(in the rows, 128 means zero)
The rows of R fall into 3 groups, which share some directions, and each row is roughly a mix of its group's hidden directions.
R (107 x 13):
[[128 114 162 137 107 143 127  97 114 111 176 141 155]
 [119 140 119 130 132 161 136 172 134 149 165  93 145]
 [114 155 122 150 128 128 123 133 105 153 119 149  68]
 [131  88 155 140 124 107 150 103 108 142 165 148 109]
 [135 129  91 126 129 145 112 158 141 161 111 101  89]
 [149 102 175 141 132 116 124  92 135 128 132 146 165]
 [127 158 117 108 136 150 100 127 152 100  93 124 166]
 [124 169  90 124 128 145 124 166 132 131 103  95 121]
 [111 164 120 129 129 156  73 147 132 123 100 117 134]
 [120 129  92 120 146 114 126 147 133 135  71 116  98]
 [143  96 141 111 125 139 129 120 152 104 160 130 180]
 [113 115 141 139 126 114 109  83 102 114 104 161  98]
 [132 121 158 129 119 145 132 117 115 111 193 141 148]
 [116 108  94 122 143 131 135 112 121 144 145 142  68]
 [135  99 114 135 132 131 142 135 126 176 172 108 101]
 [144  99 156 121 113 130 131 109 146 118 166 132 177]
 [139  95 161 129 133 116 139  81 127 124 154 155 150]
 [125 112  99 113 136 133 158 147 124 149 173 112  93]
 [156 110 113 135 116 155 116 140 137 164 144  87  98]
 [131 101 160 120 133 110 134  79 129 122 159 153 148]
 [138 142 154 125 120 145 133 134 123 124 195 124 157]
 [121 139 138 138 124 143  77 158 142 117  81 133 138]
 [120 129 105 131 138 110 127 147 122 154  93 129  70]
 [153 106 160 130 103 129 129 112 145 145 170 116 162]
 [143 119 140 156 117 106 155 152 108 167 134 103  97]
 [113 121 141 134 131 116 101  85 114 107  88 159 110]
 [111 139 114 114 128 147 144 188 131 135 156  98 130]
 [ 98 138  98 114 140 113 128 150 100 122  93 101  96]
 [159  96 152 137 134 115 166  94 132 130 143 141 156]
 [128 159 126 135 124 159 136 172 136 132 153 103 166]
 [121 146 110 126 142 103 135 158 116 155 102 114  78]
 [115 136 101 133 138 112 125 137 120 142  71 121  86]
 [122 167  94 119 127 141 118 169 139 124  95 100 124]
 [121 114 104 130 138 144 151 111 109 146 177 127  88]
 [106 178  94 116 133 156 101 136 120 132 131 101 120]
 [145  95  91 127 140 148 115 144 151 143 105 125  86]
 [132  96 148 116 135 117 143  80 132 113 157 160 148]
 [121 167  90 124 125 140 128 167 126 137 111  92 110]
 [133 149 154 139 109 154 123 104 129 114 162 132 178]
 [104 139 166 129 121  92 140 117 110 125 154 172 134]
 [107 125 164 124 113  92 139  99 116 110 131 144 170]
 [115 139 146 128 132 125 133 102 132  90 122 168 175]
 [104 135 103 117 141 101 131 155 110 139  94 118  82]
 [126 168  96 128 126 140 121 170 135 134 100  93 123]
 [127 109 105 125 131 129 158 118 108 145 174 130  84]
 [114 110 132 133 128 108 109  89 110 119 100 162  88]
 [142 149 150 121 121 115 118 125 144  95  87 134 174]
 [100 166  97 115 135 162  83 131 130 115 127 127 132]
 [134 146 153 132 122 124 101 141 149 114  85 124 176]
 [142 107 130 131 110 138 125 138 111 158 165  83  97]
 [134  94 156 124 133 114 140  82 129 120 158 159 145]
 [134 118 143 113 140 110 121  71 130  98  94 140 136]
 [121 131 144  93 131 105 127 118 133  79  85 130 145]
 [124 167  90 128 129 156 117 164 129 129 101 100 122]
 [126 165  90 123 129 154 120 164 136 122  95 102 127]
 [138 103 112 129 141 137 152 103 121 158 178 113 104]
 [137 148 159 139 109 117 108 148 137 114  92 130 175]
 [144 122  96 113 130 134 120 155 150 149 105  74 127]
 [132 135 158 136 113 148 130 103 117 105 171 128 172]
 [120 150 110 136 123 149  95 174 137 122  85 119 122]
 [131 142 144 143 118 173 120 108 118 104 172 144 152]
 [134  93 169 126 131 110 131  85 127 122 148 157 144]
 [154  98 169 156 127 108 149 104 119 153 149 132 139]
 [128 115 156 157 123 120 105  73 106 128 112 151 125]
 [134  88 162 125 129 104 143  90 129 122 153 158 138]
 [122 162  97 133 123 143 119 173 125 137 102  97 108]
 [137 147 113 128 120 145 151 181 137 142 164 106 145]
 [121 137 129 157 119 156 121 171 124 165 161 107 138]
 [118 106 126 115 141 120 141  70 104 110 136 140  96]
 [125  87 163 135 125 110 136  96 110 134 159 156 113]
 [141 143 136 131 118 142 141 172 139 141 154  95 171]
 [136 124 165 133 107 135 134 104 116 117 176 119 167]
 [111 161 143 122 131 135  66 126 142 121 112 123 154]
 [141 143 122 140 113 134 131 190 147 156 142 111 148]
 [145 118 159 135 108 147 128 102 130 118 173 123 170]
 [106 130 166 134 117 111 137 100 102 106 156 164 146]
 [102 151 155 140 124 128 132 110  96 106 156 172 129]
 [114 151 155 123 130 136 108 117 129  88  92 126 170]
 [135  97 150 119 135 119 144  78 129 116 157 158 148]
 [123 141 128 141 117 149 132 185 129 153 158 101 146]
 [143 150 148 130 113 153 127 126 129 127 177 105 170]
 [110 132 110 133 134 104 127 139 115 150  89 135  73]
 [149  92 111 128 134 126 181 111 137 116 150 154 139]
 [146 120  96 110 137 131 123 155 156 142 100  80 136]
 [118 157 107 134 120 142 109 176 124 135  96 101 104]
 [123 170  95 133 126 143 119 167 127 142 111  92 116]
 [110 166  91 107 141 164 105 109 132 113 142 126 147]
 [137  94 163 153 120  96 145 120 112 157 156 135 110]
 [115 164 112 125 136 106 132 160 112 156 107 104  91]
 [124 149 161 134 123 132 104 121 131 100  92 126 177]
 [126 114 130 125 140 112 112  71 125 111  95 156 106]
 [136 154 132 142 114 177 115 109 129 110 147 115 170]
 [120 140 160 121 132 105 146 111 123  96 141 150 179]
 [116 104 118 124 128 108 135  99 103 124 130 155  72]
 [127 135 117 137 130 159 142 161 129 157 176  97 138]
 [141 129 122 116 128 164 119 129 153 102 147 116 185]
 [145 139 128 146 122 151 142 156 135 158 170 100 159]
 [107 135 162 124 118 112 134 111 122 108 158 167 166]
 [136 153 142 120 119 116 114 150 150 100  82 133 167]
 [157 119 108 126 131 130 127 157 146 169 125  88  96]
 [142 145 161 136 118 121 109 122 139 109  92 128 181]
 [131 108  95 123 134 125 153 121 120 149 164 136  77]
 [103 142 169 133 112 103 136 108 103 121 157 161 145]
 [120 161  92 137 125 153 116 169 121 138 108 101 108]
 [115 114  89 114 137 129 145 141 123 142 152 135  71]
 [122 168  84 116 130 150 123 161 136 121 103 102 125]
 [112 151 103 139 135 125 121 141 113 147  90 131  74]]
Here is one row of each group, with its name. Which group are the others in?
[129  90 151 121 132 119 138  83 126 115 157 165 138] -> T
[130 103  98 117 140 126 153 112 121 147 164 129  80] -> W
[115 127 165 127 121  98 137 111 132 120 148 179 155] -> A

[124 132  99 131 143 113 127 143 130 146  75 125  83] -> A
[146  96 105 127 132 129 123 149 139 162 120 111  76] -> A
[154 129 103 118 131 163 119 150 147 132 136  74 144] -> A
[115 154 116 113 133 146  85 136 154 101  99 134 158] -> T
[130  88 172 140 124 100 130 101 122 136 154 155 126] -> T
[113 157 117 140 135 118 130 146 101 151 117 131  69] -> A
[105 153 105 124 132 109 127 152 105 146  95  99  92] -> A
[103 172 151 134 124 125 134 110 102  98 134 142 165] -> A
[128 112 104 118 151 103 132 153 143 145  93 145  84] -> A
